Each row is where one point has got to under a steady rotation. How many ticks took it there?
The counts run from 0 to 660.
[ 17   3  16 -12   4   2  -5  -1 -10  -1  -7 -10  -5 -11 -13  13  10  -2
  -6   6   0  -3  -1  -9   2 -11   9  -8   0   0  -6   4   6   7  20  -8
 -12  15  15   4   3   2   6 -11   4 -13   2  -3  -1   8  -7  10  -1   7
  -8  -1  13 -10   7  -9  -6   0   4  -4  -9]	630
[-12 -14  -7   7  -8   4  -7   6  -5 -12   2 -12  19   2  -7   0   8 -13
  11  -1  -8  -6   3  13   4   6   0   1   8   6  -1 -10  17   1  -7   6
  -7   2  -4  -2   7 -14   3   3  -7  -3  -1  -4   3   6  10   7   3  -4
 -11  -6   4   0   1   3   9  14  -1 -24 -13]	45
[  5  -1 -14   6  10  -7   0  -6  -4   5  -6   7   9  11 -13  -5  20  -1
   4  13  17  -6  12   5   2  -2  -2  18  14  10   3  13   1   4   4   0
   8   4   9   3   3   5   2   3  -4   7   5  -4  11  -5   2 -10  12 -13
   1  -1  20  -1  -6   5 -20  -7 -12 -10   6]	372
[ -1 -13  11  -2   1  -1   5   7  -1  11 -18  -4   4   2 -11  19   6   1
 -11   5   5 -10  -4   7   3   1   8  10  12 -11   3  -6   2   2   1   8
  -4  12  -1  10   4  20 -11  -1   3  -6  11 -16  -2   0  11  -1  12  19
 -13 -11  14   1   3 -13   4   8 -15   4  -9]	330
[ -9 -32  -5  15   8 -14   0   4  -2  -5  -7  -1  -6   9   8  -7   6   1
  -4  14   2  -3  -6  10   0  -4   2  -4   7   4   6 -11   5   0  -2  -2
   0  10   0  -8   8 -11  -4  -3  17  -1   2  -7  11   4   5  -6  10 -10
   6  16  19  11 -17  -5   7  -1  -8   0   3]	75
[ -5   6  -7   1   1  15  -5   2  10   9 -11  23   2  17 -10   5 -16   1
   7   1 -12  -5  10  11  16  -2  -6   1  -9  -9   1   7  12  -1  -9  -3
   1 -12   3   0 -16   4   7   9  -3   3  11  -4  -2   2   8  -4  19  -7
   9   6  -8  -6 -17   9  -7  -7 -11   3  -4]	509
[-10 -10  -4  10  -8 -15  -4   8   9  -8  -3  14   0  -1  -4  12  -8 -11
  -5   5   3  -1  -1   2  10   1   5  14  -3   5  -6  -1  16  -2   6   9
  -7   3   6   7   9  10  -3   3  20  -2   6  -3  -3  10   4   1  13 -10
 -10   6   1 -12  15   3  15  17   6 -15 -17]	519
[ -6   8  -2   2  13  -6   2 -18  19  -5   8   2   3   5  -2  -8   0   2
  -5   6   5  10   6 -16  -3 -11   7   0  -9   3 -11  -4   4   3  16  -5
  -1 -13  13  -5  19  -9 -17  15  10   7   6  23   1 -12  -8  -8   2  -4
  -1  14  -1   9   4  -1   8  -1  -3  -8   4]	382
[ -8   8   9   8  -1   7   2  -6  12   8 -18   6 -15  13  -6   1  -7   3
 -15  19  -4  -4   1   2  10   8   0   4  -1  -2   1  10  -2  -3  -3  -8
  17 -17   7  -2  -7   7   3   7   9  -1   7   4  -2   0 -13 -16  13  -6
   3  13   2  -8  -5   9  -1   3 -11  -3   2]	107
[  1  24   3   0   5  -7  -2  -1  15  -6   1   0   7  -6  -2   7 -10  -3
   7 -18   3   1   2   3  -9   6 -12  12   6  -7  -1  -6 -18 -24   5   5
   2   6  -2   4  -3  13   4  -4 -12 -11   3 -16   4  10   3   3  -3  11
  -3 -15 -13  -5   7   0   3  12  -8   9  -9]	430
[ -6  11 -18  10  15 -12   5 -12  12  -8  10   9   6   9 -10  -6   7  -1
  -2  -1  12  10  11  -1   2  -9   0   6  -5  10  -6   8   9  -1   7   0
  -1  -3   3  -5  17 -10 -10  13   3  12   6  12   3  -2   7  -9   5 -13
   5  12  10  16  -3   1  -3  -4  -8  -7   9]	380
[ -1 -12  -5  -2  10  -1   7  -2  -2  -6   6   3  10   1   1   9  19   2
  30   3  -2  -1  -2   4  13 -15  -9   7   2  10   7  -5   3 -12  -1   4
  19   2  -1  -1   2  -9  15   4  -3  -2  -5  -2  13  -3 -10  -1   9   2
 -14  -6   4  20 -12  16 -11 -14   1   4 -11]	182
[ -1  -6  -2  -3  11  -7  11  -1  -5   8  -1  -4   7  -5  -8  11  15  -4
  16   9  -5   5   4  -3  20 -19   3   1   4   2   4  -2  14   5  -6   9
  13  10  -7  -5   4   3  13   6  13  -4  -6   1  10  -6   0  -6  11  13
 -13 -17   6  20  -7   7 -12  -6  -2  12  -9]	590
[ -8  -6  15 -10  -7   9   7   5  -2  14 -19 -11  -6  -2  -6  18  -2  -6
  -1  -1  -7  -2   0  -1  12   6   0   5   9 -11   1  -3  -2   0  -4  -2
  10  -9  -2   4  -9  19  -1  -7  -3  -9  -1  -9  -1 -10   0 -10   8  25
 -11 -18   4   2   5   6  -4  10  -7   6 -15]	326
[  0  11  -6  -1  11  15 -17  -4  13  -9  -1  -7  16   2 -14   3  10  -4
  -5  -9   8 -10  -1  11 -12   6   0  15   3   5  -5   8   3  -8  17  -6
 -10 -11   7   7   7 -10 -19   1 -12   7   8   3   9   1   6  -1  -5 -11
   8   7   1  -5  10  -3   5   1  -4 -13  -1]	643
[ -2 -12   4   4  10  -1   2  -6  19   4  -6 -18   3   6   4 -11   0  18
   2   1   3  -4 -10   6  -4   8  -5 -11  10  -6  -2 -17  -6  -1   6  -5
   9   2  -2 -19  10 -20  -5   8  16   4  -5  -8  10   0  -8 -11   2   1
   7   8  -3   9 -12  -4  11  11 -11   3   3]	578
[-13  -4  11 -10   1  21  -4  -2   7   9  -7 -11  -1  -2  -3  10 -10   2
   2  -4 -21   7  -2   1  14   4  -1 -12  -6  -7  -8 -11  10   5  -5  -4
   1 -22 -11  -5   0  -3  -6   1   7   3  -2   6  -5  -1  -2 -11   4  14
  -5 -10  -7  10   2   6  16   1  -7  12 -14]	318
[ -4   5 -10  10   3   6  -9   9  14   6 -10  21  13  13 -13   8  -8  -1
   3   2 -10 -10   5  12  14   0  -7   9  -5  -7   2   0  16  -8  -8   6
   4 -12   8   5 -14   5   5   5   6   1  12  -5   3   2   5  -3  16 -14
   8   5 -13  -2 -14   9  -5  -2 -10   1 -11]	510
[ 10  17  12  -3   5  19 -10 -11   5   0  -7   4   8   6 -16   2   2   1
   4  17 -13  -5  -1   4  12   2  -3  -6   0   0  -5   2   0  -2  -3  -3
  17   6   3  -9  -5  -8  21   6   0  -8   4   3   9  11 -24  -1   2  -3
  -7   2  -9 -15  -4   9  -6  -7  -9  -6   3]	406
[  2   0   9  -9  -3 -11  13 -14  -1  -5   9   1  -9  -8   5  -2   6  -8
   7   2  13   7   1 -18 -13  -7   7   0   4   2 -12  -2  -9   6  16  -5
  -3   7  11  -1  21   5  -4  -3 -10  -8  -2   2  -4  -9  -5   1  -1  16
 -17  -3  12 -10  10  -4   8   5  -7 -16   9]	157
[-16   2  -5   9 -10 -11   3   5  10  -4  -5  18   2   4  -8   9 -10 -12
   7   5  -1  -2  11   2  19   2 -10  14  -1   2  -1   4  16  -1  -8   5
   0  -6   8   4  -3  10  10   5   5  -1   1  -5  -8   9   7  -3  22 -11
  -7  -2  -2 -14   2  10  -1  16   6 -18 -17]	517
[ 11  -5   4  -6 -10 -15  -4   3 -11   1  -1   6  -5 -12   6 -10  -4 -17
  12   1  -9   5  14 -14  -6  -1 -10  -1  15   1  -8  -2   8   5   6   6
   2   8  20  -2  -8  12  12 -14  -8 -15  -6  -9   1   3  -7   1  -4  -1
   5  -7   1 -16 -14  12  -9   4   7 -14   1]	261
[  5   3 -15 -13   9   3   6  -1 -13  18 -13   0   7  -3   0  -7   8  -3
  -2  -7  -8   5   8  -8   6  -5  -2   4   3  -4  -5  13   5   7  -5   6
   8 -12   6  -6  -7  11  -7  -5   4  13   1   0   1 -12  -2 -21  -4  14
   6  -9  -1   5   1   4 -16   7   3  20   0]	94
[ 12  -2   1  -2   1 -10  -8  15  -2  -5  -3   9   1  -5   5   8 -10  -2
   3  -7  -6  -4 -11  11  -1   8 -12   3   4 -13  -2  -4  -4 -11   1  11
  -1  18   2   1  -1  13   9 -13   4  -3   5 -24  10  17   5   4   0   5
   0  -4 -10 -14  -1  -3   7   8  -5  14  -8]	30
[-11 -22   0 -16  -1   1   5   4 -11   3   8  -3  -7  -4  10   3  -2  -6
  -5 -11  -9  16  -8  -2 -12   0  12   4   2  -2  -7  -5   2  11   3   0
  -8 -11  -4   6   6   6 -21 -11 -13  -1   1   5  -8 -13  11  -4  -2  16
 -10  -2   8   6   5   0  17  -3  -1   0   2]	55
[  1  -2 -10  -8  -4   4 -18  17   3  -4  -5  -7  10  -1  -3  -4   4  -6
   7  -9   3  -9  -6  21  -1  22 -13  -3  12  -8  -6   9   3   2   1   2
   2   7   0  -4   4  -5  -1 -10  -6   9  -1 -21  10  11  18  -8   6 -13
   9  -9  -2 -13  -2   5   9   8 -11  -1   2]	540
[  3   8  -2  -9  -1  -5  -2  -8  -9  12  -5  -5  -4  -9  -1 -10  -9  -5
  -5 -12 -26  20  11 -18   0  -4  -5  -6  -1   9  -4   1  17  13   1  -2
  -4  -8   4 -10  -6  -3   6  -1   7  -4  -1  10  -6   2  -8  -4 -12   7
   9   3  -7  -5   5   9  -5  13  17   2  -2]	493
[  1   2   6  -8  -9  -6   0   3  10   3   2   2  -9  -6   7   3 -20   8
   1 -21  -5   4 -12  -1  -7   7  -3  -2   1 -10  -9 -11  -4  -1  14  -1
  -5   5  -2   0   1  10  -7  -4   8  -6   4 -14 -11  10  -1   6  -4  14
  -3   2 -18 -19  11  -7  16  21   3  -1  -8]	25
[ -1   0 -16   0   4   5  -1   2 -11  -9  -3  28  15   8  -7   1   5  -8
  11   9 -12  -2  -1   9   8  -2  -6  17  -4  13   5  14  13  -4  -5   8
  11   2  -1   1  -4  -3  16   3  -1  10  11   0   2   6 -10  -6   9  -8
  -7   6  -3 -13   3  12  -4   4   4 -13   2]	7
[  8  -2 -20  -8   6   8  -8  11  -2  14  -9  15  10  16  -9   7  -1   8
  -3 -11  -4  -6  -6  16   3   2  -3   8  -3  -2   3   9  18   2  -1   2
   0   4  -2   4  -7   9  -4  -5  11  16  14  -9  -2   6  12  -7   8  -8
  13   8  -3  -8  -2  -1  -8   2  -6  15  -1]	504
[ -3  16 -13   5  17   2  16  -5  -3  -5  -7  11   0   5  -5  -7  -6   6
   1  -5  -4  11  -5  13  -5  -9 -17   9  -7   2   7  10 -17 -14 -12  -2
  -4   1  -7  -9 -10  -4   6   3   1   9   9  -9   6  10   6  -3   3   4
  12   9   3   5   7  -9 -11   8  -9  19   7]	204
[-11  -8   1   0   2   2  -2  -1  -9 -14   4 -14  10 -15  -1  -1   9 -25
  11   0 -17   4   7   5  -5  -3  -7  10   7  19   3  -2   6  -8  -8   1
  -2  -8   1   2  -3 -14   9  -4 -14 -16  -5   5  13   1  -2   2  -7  -1
  -3 -10   6  15   3  13   2   2   8 -12  -7]	451
[-11   3  14 -10   0  22  -3  -4  14  -8   6   6 -12   6 -11  12   6  -6
  15  10   7   0   0   7   8   6  -3  -3  -2  -2  -9   4  -4   1   3 -15
   6 -11   7   8   0   0   4   3 -19  -5   1   1   4  -4   4  -1  18  -8
  -8  -8   5  -1  -9  14   2 -22 -18  -7   4]	144
[ -8   6   0  -4  11  15  14  -9   2   1 -12   1  -7   9 -10  -2   5  12
 -15   0  10   3 -10   9  -4   4  -1   4  -5  -1   0  16 -16   1   2 -15
  -9  -6  -1  -5   5  -2  -8   5  10  13  10   3  -3   4  -3  -9   2   5
   2  15  13  -2  20 -17   1  14 -15   8   2]	608
[ -8 -15  10  -3 -11  -7   7  -9  -1   6  -2  -4  -4  -7   5  -3  -2 -15
  -2   7   1   8  11 -20  -6   2  12   4  12   0 -10 -14   2   5   4   8
   4  -4   1   3  13   9  -7   3 -13 -17   0   6  -5 -16  -4  -3   2  15
 -16 -11   3  -3  -2   9  14   5  -4 -24   2]	558
[-12  -6  10  10  -9   9  -4   2  14   4 -13  12  -2  14  -6  10 -14   0
  -7   8 -11  -8   2   2  13  -1   1  -2  -8  -5  -5  -9  14   0   4  -4
  -1 -15   8   5  -3   5  -1   8   8  -6  11   4 -10   5 -11   0  14  -9
  -6  14 -11 -13  -2   5  11  10  -3 -17 -11]	514
[  5 -15   4   0   7   7   6  -6  10  13 -16   1  -2  12   4  -7 -12  13
  -7  -7 -11  -7  -3  -1 -21  -2  -5  10  11  -1   8 -16  -8 -14  10  -9
   0  -7   6   3 -14   2 -13   3  -5 -14   8  -6   2  -9 -11   0  -8   4
   8  14  -5   1 -10  -6  -5   5  -8  -5   4]	470
[ -1 -13  12  -5   3   4   3   4  -7  10 -17   0  -9   4  -9  19   1  -1
 -20   5   3  -3  -9   5  -4  -2  16  12   5 -10   1   3  -5   6   2   2
  -1   5  -3  10   0  20  -9  -7   3 -10  10  -8  -4  -1   7  -2   9  14
 -14  -2  19  -1   3  -8   7   3 -14   2  -2]	331
[ -3  -1  -7  -4  13   0  -4   0   2  -8   0 -10   7   0   5  -8  12   6
  16  -1   3  -8  -7  18  -1  13 -18   6  11   5   6   2 -11 -13   0  -2
  20   0  -2 -12   2 -16   9   0  -5   4  -8 -15  19   2  -9 -10  -6  -4
   4  -1  -4   8  -6  13  -4   1  -5   3   5]	175
[-13 -24  10 -10  -5  11  -4   5   6  -1   4  -1  -8   3   6  10   5 -13
   8  14  -5  -1   1   1   6   4  11  -2   2  -3  -5 -11  14   6   1  -1
  10 -15   4   7   8  -1  -4  -2  -8  -4   1   6   1 -12  -1  -4  17   1
 -16  -8   4   3 -11  19  16 -21  -8 -12   0]	551
[ -3  21  -8   3   9   0  13 -14  -7   8 -17  -1   5   6 -16  -7   3  -3
 -13   0   2   8   3   5   0   6  -5  14   1   0   2  23  -9  -3 -14   0
   4  -5  -6  -5  -4   3   1   6  -6  15   6   1   3   3   0 -20   0  11
   6  -3   8   0  16  -6 -11  15 -12   3   4]	604
